W =
[[ 19  12 -33  -4  21  13   7  14   9 -18  22]
 [-16 -33 -31 -22  35 -16   1  -1  68 -49  23]
 [  0   8  -6   0   4   3   0   6   2 -10   3]
 [ 23   2  -9   0   6   6   6   3 -10 -13   6]]
Counting starts at 0.
The entry just right of 9: -18
Find the entry in the top-left corner.
A: 19
Find the bottom-right entry.
A: 6
The top entry of the column that holds the largest entry -> 9
The bottom-left entry -> 23
Find the bottom entry of the column that holds the smallest entry.
A: -13
The entry in row 0 and column 1 is 12
The entry in row 2 and column 2 is -6
The entry in row 0 and column 2: -33
The entry in row 1 and column 0 is -16
The entry directly above 8 is -33
The entry directly below 13 -> -16
Find the entry just left of the smallest entry.
A: 68
Find the bottom entry of the column that holds the largest entry.
A: -10
Find the entry in the top-right corner.
A: 22
Find the entry just right of the largest entry.
A: -49
The entry directly below the largest entry -> 2
Find the entry at row 2, column 0.
A: 0

Questions about the grid below. Rows and columns are numbered from 0.
1) Find the entry in row 0 and column 1.
2) Find the entry at row 1, column 0.
3) Find the entry at row 0, column 2.
4) Find the entry directly below the largest entry.
5) Find the bottom entry of the column that holds the smallest entry.
6) Find the top-left entry.
7) Find the top-right entry.
[[ -1 -13 -11  -8  15   3 -42 -35   4 -13 -17  11  13  25   7  17]
 [ 24  33  -8  -8   6   5  -1 -26  18  -5  19  18  33   7  13  24]
 [ -7 -16  -6  10   6  -4 -29 -18  -8  -4 -16  -2   1  20   0  -8]
 [  5  -3 -19  13  13 -10 -24 -25   6 -15 -11  -1   7  34  -3   6]
 [ 19   9 -16 -17  13   0   2  -8  22 -28  -5   8  17  17  -1  35]
 [ -6 -16 -18  20   8  -3 -39 -31  -2  14   9   3  14  23  12  -8]
 [ -9 -18  -7   2  10   2 -37 -27  -3   7  -6   6   4  15   9   2]
 [  8  35   6  22 -36   8  -9 -12 -13  16  26  17  58   4  12 -21]
 [-13 -25  -7   2 -12  10 -38 -12  -9  10   1  10  28  10  12  -4]
 [ 29  37   3  -4   8   0  10 -20   8 -18   1  10  22   3   7  10]]
1) -13
2) 24
3) -11
4) 28
5) 10
6) -1
7) 17

Questions about the table below.
1) Which number is the 2nd entry on the diagonal from the top-right corner?
2) Which number is the second entry in reading order?
3) Which number is the fifth-last entry, reading row by row?
4) Which number is the last entry in the row that holds the smallest entry?
5) Which number is the fourth-last entry, reading row by row?
6) Which number is the last entry, reading row by row?
7) Which number is the first entry in reading order?
[[5 5 4 5 5 5 5 8]
 [5 5 5 5 5 5 5 5]
 [4 6 4 6 5 4 6 4]
 [5 5 4 4 5 5 4 8]
 [5 5 4 5 5 5 5 7]
 [4 6 4 7 5 4 7 1]
 [5 5 4 5 5 5 5 7]
 [5 5 4 5 5 5 5 8]]
1) 5
2) 5
3) 5
4) 1
5) 5
6) 8
7) 5

[  2  -8 -13 -41   9  64]
Find the last entry.
A: 64
The third entry from the right is -41
The fifth entry -> 9

Read these off the grid that follows.
1) What is the first entry in the row that holds the largest entry?
2) What is the first entry in reading order?
3) What is the bottom entry of the column that holds the largest entry?
4) What is the largest entry in the last row?
5) What is the second entry on the main diagonal?
6) What is the second-last entry, reading row by row?
7) What is the third entry, reading row by row?
8) What is the maximum?
[[ -5  20   8  -5   1   2]
 [ -4  17   1  -5 -25  11]
 [  9   9  17  -5   1  60]
 [ 19   8 -12  -4   8   2]]
1) 9
2) -5
3) 2
4) 19
5) 17
6) 8
7) 8
8) 60

Questions about the matrix below.
1) Report the first entry, reading row by row.
2) Report the entry just right of 0.
3) Report the first entry of the smallest entry's row.
4) Report the last entry, reading row by row.
5) Report the entry directly above -4.
6) Report the entry directly above the largest entry.
7) Report the last entry in the row that holds the largest entry.
8) Report the 3rd entry on the main diagonal.
[[  4 -30  24 -29  19 -13 -44 -21   1   9]
 [-23 -34  73 -29 -34 -23  -4  32 -46 -53]
 [-55   8   0  14 -35  13 -46  50 -16  32]]
1) 4
2) 14
3) -55
4) 32
5) -44
6) 24
7) -53
8) 0

grid =
[[ -6 -19  -5 -19  -9 -13  30 -50   6   7  18  11   7  29]
 [  8 -10  20  28 -15  14  10   6 -24  42  14   6   3  -3]
 [ 14  26  20   4 -27  11  26  16   1  -4 -11  -6  34  16]
 [  8  26  39  38  12  21 -10  16  27  25  -6  16   0  -7]
 [ 14 -14 -15   4  21 -20 -10 -13 -14  53  28   1  10  13]
 [ 14  -5   0  -5  -3   4  20 -13  57  -4  23 -16 -10   0]
 [-17  -1  15 -24   3   0  23 -41  27 -38 -30  16   7  38]
 [ 22 -14   5  14  -3   0  26  16   1  30 -11 -18  30  13]
 [-17 -42 -20 -29   6 -27  10 -13  -9 -15 -15  -1 -17   0]
 [ 14   4 -15 -29 -15  11   6  16 -24 -21  18   1 -20 -10]
 [ -6 -19 -49 -19   3 -24  -4 -22 -24   2  28 -14  10  -7]
 [ 11  26  25  24  21   7 -14  16  22  -4 -40  -4  10  22]]
Counting starts at 0.
The entry just right of the smallest entry: 6
The entry just left of -40 is -4
Read off the entry in row 0 and column 2.
-5
Read off the bottom-left entry.
11
Read off the entry at row 2, column 0.
14
Read off the entry in the top-left corner.
-6
Read off the entry in row 0 and column 1.
-19
Read off the entry just right of -40.
-4
The entry in row 1 and column 0 is 8
The top-right entry is 29
The entry directly below 34: 0
The top entry of the column that holds the smallest entry is -50
The entry just right of the largest entry: -4
The bottom-right entry is 22
The entry directly below the largest entry -> 27
Read off the maximum.
57
The entry just left of the smallest entry: 30
The entry just right of 42 is 14
The bottom entry of the column that holds the largest entry: 22

[[34 26 29 41 33 24 48]
 [31 34 36 31 36 44 27]
 [36 36 41 31 29 35 34]
 [31 38 43 20 37 48 26]
 [26 50 30 32 23 32 31]
 [32 27 41 58 34 29 60]
 [25 36 34 27 39 34 43]]
Rows and columns are numbered from 0.
Find the minimum.
20
Find the entry in the top-left corner.
34
Find the entry at row 2, column 0.
36
The entry directly below the largest entry is 43
The bottom-left entry is 25
Find the entry in row 0 and column 2.
29
The entry just left of 30: 50
The entry directly below the centre entry -> 32
The entry directly below 33 -> 36
Find the largest entry.
60
The entry just left of 58 is 41
Find the entry just left of the centre entry.
43
The entry just left of the largest entry: 29
The entry in the top-right corner is 48

[[ 19 -30  -6 -32  15  12  67 -21 -56   2   1   4   6  19  31 -19]
 [-30  -1   8   3 -17 -29  56   3 -24  22  25 -16  29  20  59  17]
 [-15 -13 -20  26   8  30  10  -2 -17  59 -46 -13 -23  64  16 -45]
 [ 21  32 -32 -20  17  -7  30 -10 -43  13  -2  12  18  55  -5 -53]
 [ 21   9 -33   1  -5   7  11 -11 -19  61   2  -9 -14  22  21 -37]
 [ 28 -34 -20 -46   1  63  10 -17 -59  -4 -61 -54  10  13  50 -20]
 [ 31  25 -18  -4   5   4  19  10 -40  51  23 -27 -14  30  -1 -28]
 [-31  50   5  25  45 -47  53  -6 -70  10 -24 -12  -8  57   8   7]]
The entry just right of the smallest entry: 10
The top-right entry -> -19
The bottom-left entry: -31
Report the second smallest entry.
Answer: -61
The second largest entry is 64
Report the last entry, reading row by row.
Answer: 7
The 5th-last entry, reading row by row is -12
Report the largest entry in the last row.
Answer: 57
The entry directly below -33 -> -20
The entry directly above -59 -> -19
The entry directly above -23: 29
The entry just left of the largest entry is 12
The entry directly below -16: -13
Report the entry just right of -15.
Answer: -13
Report the bottom entry of the column that holds the largest entry.
Answer: 53
Report the top-left entry.
Answer: 19
Report the entry directly above -53.
Answer: -45
Report the third smallest entry.
Answer: -59
The entry just right of -59: -4
The 3rd entry on the main diagonal is -20
Report the entry just left of 29.
Answer: -16
The fourth-last entry, reading row by row is -8
The 3rd largest entry: 63
Report the entry just right of 20.
Answer: 59
The fifth entry in reading order is 15
Report the entry just left of -70.
Answer: -6
The largest entry in the first row -> 67
Report the largest entry in the first column.
Answer: 31
Report the smallest entry in the first row.
Answer: -56
Report the third entry in reading order.
Answer: -6
